The rows of T fall into 4 groups, which share some directions, and each row is roughly a mix of its group's hidden directions.
T, 144 rows:
[[ 21  20  11 -10   0   7  -5  -4  14 -18]
 [-17  16   6  18 -14   0 -13  10  15   6]
 [  1   6 -20  -7 -15   1  16   6 -24  -4]
 [-16   1   9  -9  -6   6 -10  -7 -30  -9]
 [ -6   4 -12  -2  17   3 -10   2 -32   6]
 [ 14   7 -11 -13   6  12 -20 -11  19   1]
 [ 11 -22   5   3 -16   5 -11  21  12  -4]
 [ 11   3  16   0 -20   0  22 -15  10   7]
 [ -1  19  21 -19  20   4   1   1   7   3]
 [  0 -18   3  -7 -21 -20   0   0  16  11]
 [ 13 -10   6   7 -16  -6  14 -17 -15  17]
 [  5  -8 -17  -5 -22   2 -24  -1   2  13]
 [ 17  -6  29   4  -7   2  -7  17  -4  -3]
 [  4 -10  10 -11  -5   8  11 -27  -8 -16]
 [-14 -16  -6 -10  -5  -8  10 -17 -23  -3]
 [ 12  -6  -5  -8  17  15 -11  14  23   2]
 [ -7  15  10  17  18 -11  -9 -10 -18  -3]
 [  3  19  19  -3  10  -1 -12  22  -6 -12]
 [ -2  -8  -4  14  -5 -11  24 -15  -7 -19]
 [ 11 -12  10  17 -11 -10 -12 -16 -13 -13]
 [ 25  -3   2  -7  -7 -19   5   5  22  -1]
 [  4 -19  -3   0 -27 -22   1  -4   3   3]
 [ -4  -3  13 -13  15  25  -8  -9  -4  16]
 [  1 -19   8  10  -5 -23   5   3  -8 -22]
 [  6 -10   4  -5   9   0 -26  21  13   8]
 [ 14  13  -7   1  -1  -6 -11  -4  15  29]
 [ 34 -14 -10  -5  -1   6  -7   1   8   5]
 [  8   6 -16   6  13  -4  19 -16   8  20]
 [  4   4  22   4   2   5 -31   7  -6  -5]
 [ -9   1 -23  -1   0 -24  -1  -8   6 -18]
 [  6   6  16  -4   7  -6 -12   5 -32   4]
 [-12  12  11  20 -13  -5  -5   1 -21  12]
 [  6  10  20 -13  12  18 -13   6 -16  -2]
 [  3   0  -9  -9  17   8 -13  15  25  -9]
 [  8 -13  15 -12  10  24  16  -2   7  -7]
 [ 25 -10  -9   3 -16  -1 -15   2  -5 -18]
 [  2   4   1 -10  -1  23  22  18   8 -12]
 [ -4  -9   5  -1   6  12  -3   7 -12 -33]
 [ -7 -30  -6   9  -9   9   7  -6  17   1]
 [  6 -17  -2  12 -15 -11   4 -12 -18 -18]
 [  0 -10  10   3   2  16 -25 -16 -14  -6]
 [ 14   7 -23   0 -18 -16   1  10 -14   1]
 [-18 -18   4 -10  -2  20  -9 -19  -3  -4]
 [ 12  19 -11   6 -13  -5  -6 -15  -3  22]
 [ 10  -8  25   5   0  15  -1  23  -5   3]
 [ 14  -4 -16  -8  -1   1 -22   2   2  25]
 [ -3  19   5  -2  23  13   3  13  18   2]
 [  3  12 -14  -9  -1   4  -4   4  32 -12]
 [  2 -11 -16  13 -22 -21  10   0   7   5]
 [ 10  -6 -15  -3   4  -5   2  17  25  17]
 [-15 -14   2  -8 -17 -16  12  14   6 -14]
 [-12  15 -10  -8  -1   9 -30   0  -2  10]
 [ 12 -20  12  -4 -20  16   1 -16   4  -3]
 [-19 -14 -22   9   8  12   2   6 -10  13]
 [  7 -10   6   4  15   5  28  13 -15  -5]
 [-13   7  19  -1  15  -8  -2 -23  -7 -14]
 [  3  -6   3 -22 -14  14  -9  24   7   6]
 [ 14   7 -23  -4  20  10  12  -3 -11   8]
 [ 21 -14  12  -1   6  -9 -23  13  -4   2]
 [ 16 -16   3   8 -21  -9 -10 -12 -14  10]
 [-31   3   6  -3  17   2   7  -5 -15  -4]
 [ 15 -13 -14   2  -2 -20 -14   3  20   0]
 [  1  -6  -1   8  -7 -31 -18  -3   2  12]
 [ 14  13 -15  -5   2  -5  -4  10  30  -3]
 [-14  -3   3   4 -13  -9  -9 -12 -28  13]
 [  9   6   0 -18  -5   4  -8 -28 -17   5]
 [  4  10 -21   9   5   6   2   6  -2  30]
 [  6  -8   2  11   9  11  10  26  10  19]
 [  9   5 -17  -3  -6   3 -13  -6  18  26]
 [ -3   7  10  10 -20 -10   6 -16 -23   6]
 [ -3  -5  -3  -4 -21  -1 -14  16  17 -21]
 [  6  15  -4  14   1 -15  20  21   8   0]
 [ 23  -4 -14  -1  -3  -2  -6  19  19  10]
 [-21  12 -12  -5  -7  28  -3  -1   5   5]
 [  7  -8  15  17   3   1  20 -14  19  -6]
 [ 15  19  21  -7  -6  -9  11  -6  13  -9]
 [  0  -2 -10 -13  -3 -11 -31   6  15   5]
 [ 20  -3  19  16  11  17  -8  -2   4 -11]
 [ -9 -23  -6  20  -9  -9   6   1 -13 -15]
 [  1 -13   1   0  -9   5 -22 -15 -10  23]
 [-21  -4  -3   7 -15  -3 -23 -10 -14   9]
 [-23   3  -7 -10  -3  -3  -8 -19   4 -22]
 [ -3  11  18   3   6 -12  -5   7 -29  -2]
 [-10  -4  -9  10 -26  -6   9  18  12  -9]
 [  6  -9  25   3  -1  -4  19  -8   0 -20]
 [-22 -12 -15  -7  11  15   7  14  -1  12]
 [ -7  11   7   4  24   5 -24   1 -15   3]
 [-26  12   5  17  -3   4   3  15  11 -10]
 [  1 -26 -13   3 -20  17  -3  -4   0   2]
 [ 10  13 -19   1  -6 -22 -13   7   2  15]
 [-19  18   8  10  -2  15  -2 -12  -2 -20]
 [ 12  17  -7 -10   9  14 -14  16  16   6]
 [  6  -4   1  -1   9  35   2  -7  13   6]
 [  2  21   7   4  20   8   5  16  17  10]
 [-13 -14  12  -7  -1   9  19   7  14 -20]
 [ -7  -4   2  13 -16  -3  27 -15  12  -1]
 [  7  -3 -16 -10  -9 -21   9   1  24   3]
 [-11  -2  16   5  14  15  23   0   2 -17]
 [ -4 -14   0  -2 -23 -22  -2   6 -17   8]
 [ 10 -32  -5  -4  11 -10   5  14  -3   5]
 [ -6  -5  15  -7  14  33  -1   2  -4   0]
 [ -8  15  21  16 -16   3 -16   2  10  -3]
 [  3  -2 -15  -2   8  -4 -32   4  -9  14]
 [ -5 -11   9  -5   3  20 -14 -21 -18   1]
 [ 20 -13   7  -6   8 -11  12   3 -25   0]
 [ 20  -3  -8   5 -18   8  25 -11   0  -2]
 [-11  19   2  22  18   0   5 -10 -14   4]
 [ 16   7  -5   3   3  12  -8   8  28  14]
 [-29   9  -1   6   8   1  16 -12 -14  -4]
 [ 17  13  21 -12   9  -2 -19   2   1 -10]
 [-14  -7 -10  14 -16  16 -17 -12 -11  -4]
 [  3  22 -16  10  18   4   0 -13 -17  -3]
 [ -7  28  -9 -14  -1  -1   4  15  17  -1]
 [ -7   5  -4  -6   4   2 -10   7  31 -19]
 [-11  -9  -7 -17 -15  15  23  -5  -7  -7]
 [ 17  -6  -2 -12  14  12   0   5  27 -10]
 [  1  15  10  11   5 -18  20 -20   6   0]
 [ 22 -19  12   3  10 -16  16   2  -1  -6]
 [ 12  -5   1  -1  30   6 -16   5  -8 -13]
 [  9   5  18  17  -8   9   2  14  22   9]
 [  2 -17  15   1  -7  -5   2  20  26  -1]
 [  8  14   8  16  11  -4  -8  -9  -4  27]
 [-16 -29   1   5 -16  -9  -2  -1 -12   4]
 [-10   5   8 -10  17   6 -18  11  23   3]
 [ 20  -2  -2 -16   8  -6 -22 -19   1   3]
 [  1  26  12  -3  -3  -9   2   3  17 -20]
 [-12  17   0   5  12  19   3  -4   1 -25]
 [ -8  -2   9   7 -13 -24  13   1 -23  -3]
 [ 13  19   1   2  15  25   3 -12   4   8]
 [ 13   9   6  11  -4  -1  29  10  13  11]
 [ -1 -18 -12  12 -10  10  22  -3  11  14]
 [ -8  -5  21   0   9   5   4 -24 -20   0]
 [  5  14   6  16   5 -14  27  -7   7   8]
 [ 30 -17  13   4   8   3   7  -9  -1  -8]
 [-21 -10  18   0   3 -20  -2  15  12   2]
 [ 10  -7  -2   4 -14   4  27   7  -5 -21]
 [-10   5  23  11 -12 -11   3  15  -5 -17]
 [ -7   4  -8   8  -5  21  -8 -17  -7  23]
 [ -3 -11  21  -8   7   6 -24   4  -7 -16]
 [-10  26 -13  -5   4  11  13  11  14  -4]
 [ -3   7  -5 -15  23   1 -26   2  -7  -6]
 [  7  15 -13  -8   5  24   3  10 -19 -10]
 [ 26  13 -23   5  -4   1  -8  -1  -8  -8]
 [ 10  -2 -12  11   3  -3  21  -6  24  13]]

Each list below has two rows that fit no group; the rest each fit one group, if only roughly. Name those rows in the order they come.
  J624: [-10   8 -15  12  -9  10 -10   3  18  22]
  J443: [-12  -2 -12  -3  21 -14  -8  17 -10  16]
  J851: [ 17 -18  -3   2 -17  -9 -12 -17  10 -10]
  J837: [  7 -19  24   4  20  14  -4  -3   5   1]
  J77: [  8  -3  -8  17 -21  -5  23  12   7  -2]
  J273: [-14 -21   8  -2   8  -2  21  19  -4  -7]
  J459: [  8  21 -12   3  14  -3  -8  19   3 -18]
  J289: [ -1   7  34   2  -7   1   1 -19  -1  -4]
  J836: [ -5  -7  21   7  14 -10   6 -14 -10  21]
  J935: [  3  -9  10  15  12   3   9  -2  -2 -31]
  J600: [ -6 -14  -4  -3 -20  -3 -13  26   4  12]
  J77 J600
  J365: [ -4   3  -9  -9  -2 -33   1   1  -6 -18]
  J797: [  2  -4   4  -1 -20 -13   7  -1 -11  29]
  J829: [  5  -7   1  24   9  -9  18 -12 -11  15]
  J556: [ 11 -14   0 -12   5  10 -21  -1  23   8]
  J275: [  1  21  13   5  -6   5 -16  18   9 -17]
  J881: [  4  20  24  -5 -18   5   9   3   1 -14]
  J750: [-32   5 -19   4  -6   3  -5  10  -6   4]
  J864: [ 10   1  -8  13  -5 -15   5  26 -14  11]
  J727: [  3 -10  -3  25   0   4  17 -18  10  13]
  J62: [-12 -11  28  -6 -15   2   3 -13  -5 -11]
  J438: [  4 -13  21 -24  18   6   1   7  -1   3]
  J370: [-11  16 -19 -14   3  17   1 -13  14  -4]
  J275 J727
  J861: [  4  13   9   5 -26  -1   1 -17  19   0]
  J909: [ 22 -19  11 -14   7   2  17   2  12   0]
  J931: [ 22 -10 -19   1   4  -6  -8  -6 -18 -14]
  J737: [  6  19 -22  -2  -7 -23  -5   7  -7   7]
  J882: [-17  27   0  18 -10  -4   0  -8 -12  -2]
  J586: [-10 -14  -5 -20  10   7 -22   2  15  -6]
  J8: [-12  -3  -9   6   9  17  -1  19  21  14]
  J379: [11 22 -2 -1 13 15 14 -6 11 16]
  J672: [ 22   0  -5 -11 -11  -4  10 -24  12   1]
  J776: [ 25  -7 -19  -1 -10  -1   1   5   1  22]
  J510: [32 -3  1 14 11  1 13 -7  6 -7]
  J941: [ -2  24 -18  -1  22   2  -5  -5  13  -2]
  J755: [-12   6  19   4  17   3  -9  -2   4  26]
  J818: [ 21 -22  13  14  10   1  12   3  10  -3]
  J604: [-18   8  18  14  14 -13   3  -8   1  17]
  J931 J818
  J153: [-3 -8 15 -4 21 12 17 -6 -4 18]
  J654: [ 7 21  3 15 14  5 25 -6 -1 -2]
  J623: [ 16   0 -14   2  22  25  -3   4   0   7]
  J718: [ -6   1 -36   4   3   5   6  -3 -13   0]
  J403: [ -4  13  -2  -1 -11  -3 -36   0  -3  -5]
  J467: [  0  -3 -31  13  -1   0  13  16   4   9]
  J201: [ 15  11 -12   1 -14   2  14   3 -15  23]
  J503: [-26   0 -11 -20   6  -8 -12  11   7  -1]
  J109: [-21 -22   6   0   2  21  -2   8  10   8]
  J239: [ -9   1 -29   1   6  14 -17   8  -3  11]
  J190: [ -1 -16  -7  13   3 -17 -18  -1 -21  11]
  J47: [-16 -31  -5  -8   3  -6  -9  10  -7   8]
  J688: [ -8 -12 -28   7 -20  -2   8   2  -3   8]
  J159: [ -5   0   8  15  26  -9   6  -2 -15 -17]
  J506: [ -1  -4  13  18 -29  -3  -2  -9 -11  -8]
  J718 J506
  J780: [-23 -12   0  12 -10 -10 -12  -3 -18 -12]
  J172: [-17  -8  10  -1 -24   3  -5  -5   2 -23]
  J985: [ -5  -9 -18  -7  12  23   5 -12  -2  17]
  J86: [ 24   6  -7   8   7  -8 -25  10   9  -4]
  J160: [-19 -12  -4 -13  -2   2  20 -11   8 -19]
  J980: [-15   4   9  10  16 -23   1   6 -15 -11]
  J97: [  1  24  17 -15  10  16  -3   7   4  11]
  J92: [ 11  18  10  -7   9  10 -15 -25   6   0]
  J911: [-21   5   0  -5  -8 -18 -16  -4 -10  20]
  J782: [-12  13  21   8   3   0  20 -18  -7  -4]
  J472: [ 16   9 -11   0  -4   6  15  -3 -11  27]
  J652: [ 20  -4   7   9   8   6   9  -7  -3 -29]
  J247: [  7 -15  20  10 -12 -11   0  -9   0  23]
  J97 J92
  J690: [ -1   3   8 -13 -15  20 -19  14 -12  -9]
  J929: [ 11   7   7  18 -10  -3   8  11  -5  28]
  J548: [-15  -1   4   6 -30 -10  -8  -8   8  12]
  J975: [  6   2 -22  -2 -15 -16 -17  -8 -16  -1]
  J57: [ 21 -23 -11  -3   6   8  10 -13  -2  12]
  J908: [ 24   5  -9  10  19  -8 -18   5  -8  -2]
  J763: [  2  13  18 -12  12  13  -9 -11  11 -20]
  J917: [  1  24 -12  -4  12  -6  -6  23   9   9]
  J616: [29 16 13 -1 11  1  9 -9  7 -1]
  J423: [ -3 -10  17  -9   7  -2  21 -22 -11   9]
  J456: [-16 -10 -15  11 -16   4 -11  -1 -13 -19]
  J912: [-22   8   4   4  -9  -9   8 -11   8 -25]
  J57 J423
  J67: [  6 -23   0 -23  -4 -17 -11  -3   7   4]
  J284: [ 23 -13  20   4 -11  -8   2 -17  -3   3]
  J282: [ -4  -5   7 -10  15   3   1  22  27   0]
  J991: [ -4  -6  20   4 -11  -8   6   4  11  29]
  J58: [-10  22   1   7  20  -3  -2 -10   5  22]
  J815: [  1   8   9  18   5 -26  14  -6 -10 -12]
  J740: [ -6  12 -22  -3   0 -20  20   3   3 -13]
  J910: [  5   2  10 -16 -10  -6   2  -7 -30 -13]
  J679: [-15  12  15  -7  -8 -13  20   7   9 -15]
  J184: [ 12   8  -2  -5   7  -5  -1  -9 -29  20]
  J282 J910
  J620: [-14  -4 -31  14  -4  10   9   8   1  -4]
  J138: [ -5  18 -29  -7   3 -12 -14   1  -7   2]
  J435: [ -9  -5 -15  -9  -1 -17  -1  15  26  -5]
  J501: [-17   3  10   8  -2  29 -16  -6   5   3]
  J458: [ -8   8 -32  -4  14  -8   7   3 -10   7]
  J307: [ -7 -16  21  -6 -18 -16   0  -1  -6 -15]
  J288: [  2  -4   5   4   8   8  -4 -25  27  -9]
  J996: [  2  22  -6 -23   2  11 -20  -2  -8  -4]
  J855: [ -4   1  -1  15  -8 -13  22 -22  -1  13]
  J29: [ 11  27 -18   1   2  -3   5 -14  12 -10]
  J487: [-18  -5  10  18 -19 -15   0  -4   8  14]
  J695: [ 10 -15  -5 -10  -7  12  23  -4 -21   1]
  J130: [ -7  -5  -5 -11  -4  19  15 -24  11  10]
  J871: [  0   8   1   6 -19 -15 -17   1  13  23]
  J712: [ 21 -13  19 -19   0  -4   7   3  12  -9]
  J487 J695
  J202: [  5  -6  22 -17  12  13 -17   0  14   5]
  J120: [ -5  11  -8 -24  -5  23 -11  -8 -10  -4]
  J961: [16  4 -2 24 -9 -7 24 -7 -5  3]
  J972: [ 30  16  -2   1   1 -15  -8  -4 -12   2]
  J773: [ -3  10  18   9 -23 -10  -5  -6  21  -3]
  J391: [  6 -13  11   9   7  26  17   2   6  12]
  J56: [-25   0   6  13  -9  -9  16  13   1 -14]
  J585: [ -2 -15 -10 -19  -7 -12 -13  -7  22  -6]
  J666: [  2  13 -14  -2 -14 -29  -8   6   3 -10]
  J949: [ 16   0  -1   2  -9 -16  -6 -21 -19 -14]
  J202 J949
  J527: [  2  -3   8   0  -9  23 -12  16  13  19]
  J336: [  9  -9  27   0 -14  -9  -2 -17  -7 -10]
  J772: [-22   5  12   4 -19  -8 -19 -11  -4  -8]
  J16: [ -7 -13  26   2  -7   2  17  15  10  -4]
  J91: [  9  -3  26   7  -6 -11  16 -19  -1   7]
  J126: [ -1  -1  22  -4   4  10 -13  -3   4  29]
  J798: [-23  10  -2   9  -9   1 -10  20 -13  13]
  J468: [-16  11 -13 -13   8  14  13 -19   0  11]
  J878: [-19   7  -3  19   2  26   5 -11  -7   0]
  J753: [-25 -15   4  -3   9  -2 -15  17 -13  -5]
  J135: [ 10  19  13   2  -5  -3  -4  24  14 -13]
  J527 J798
  J569: [-14 -27   6   7   3   7  -4  -7  -1  23]
  J218: [-15  22 -14  14  -4  -2  -5  15  15   0]
  J149: [-16   0  17  11   8   2  25 -13   7   8]
  J558: [10  9  7  4 -9 21 25  9 -5 13]
  J394: [  5   1  18 -24   6   5 -22  -1   7   9]
  J993: [  2  15   0 -11 -14   6 -28 -12 -12   0]
  J843: [ 21  15  22   4   5 -16   2  -2 -10   8]
  J953: [ -3  16   6   2  14  -8 -15  22   6  17]
  J372: [ 10 -17  13   0 -25   2  20   0   0   5]
  J888: [  5  -1  13   5  20  17 -17   4   6 -19]
  J597: [ 28  -4   2  20  -3   3   9 -17   0   6]
  J569 J993
  J348: [-17  16  -7  16   5 -14  -4   8  -9 -20]
  J870: [ -2  -6 -18 -12 -12 -11 -18 -17  -4  14]
  J957: [ 15   1 -12  -9 -31   0   0  -1  15   6]
  J133: [-7 -3 28  5  9 14 15  7  7 13]
  J316: [  7  -3  -8 -14  16  16   4   3 -28  -4]
  J235: [ 18  -1  17  -6   6   2 -15  -8  -5 -25]
  J729: [ -8  -8  13  11   0  -1  27 -19   9   5]
  J144: [ -3   7 -11   8  15  -8  -4  16 -28   5]
  J872: [-16  18   4 -12 -13  -4  13 -12  19   2]
  J760: [  4  24 -22  20  -8  -3   8  -4  -2  -3]
  J316 J872
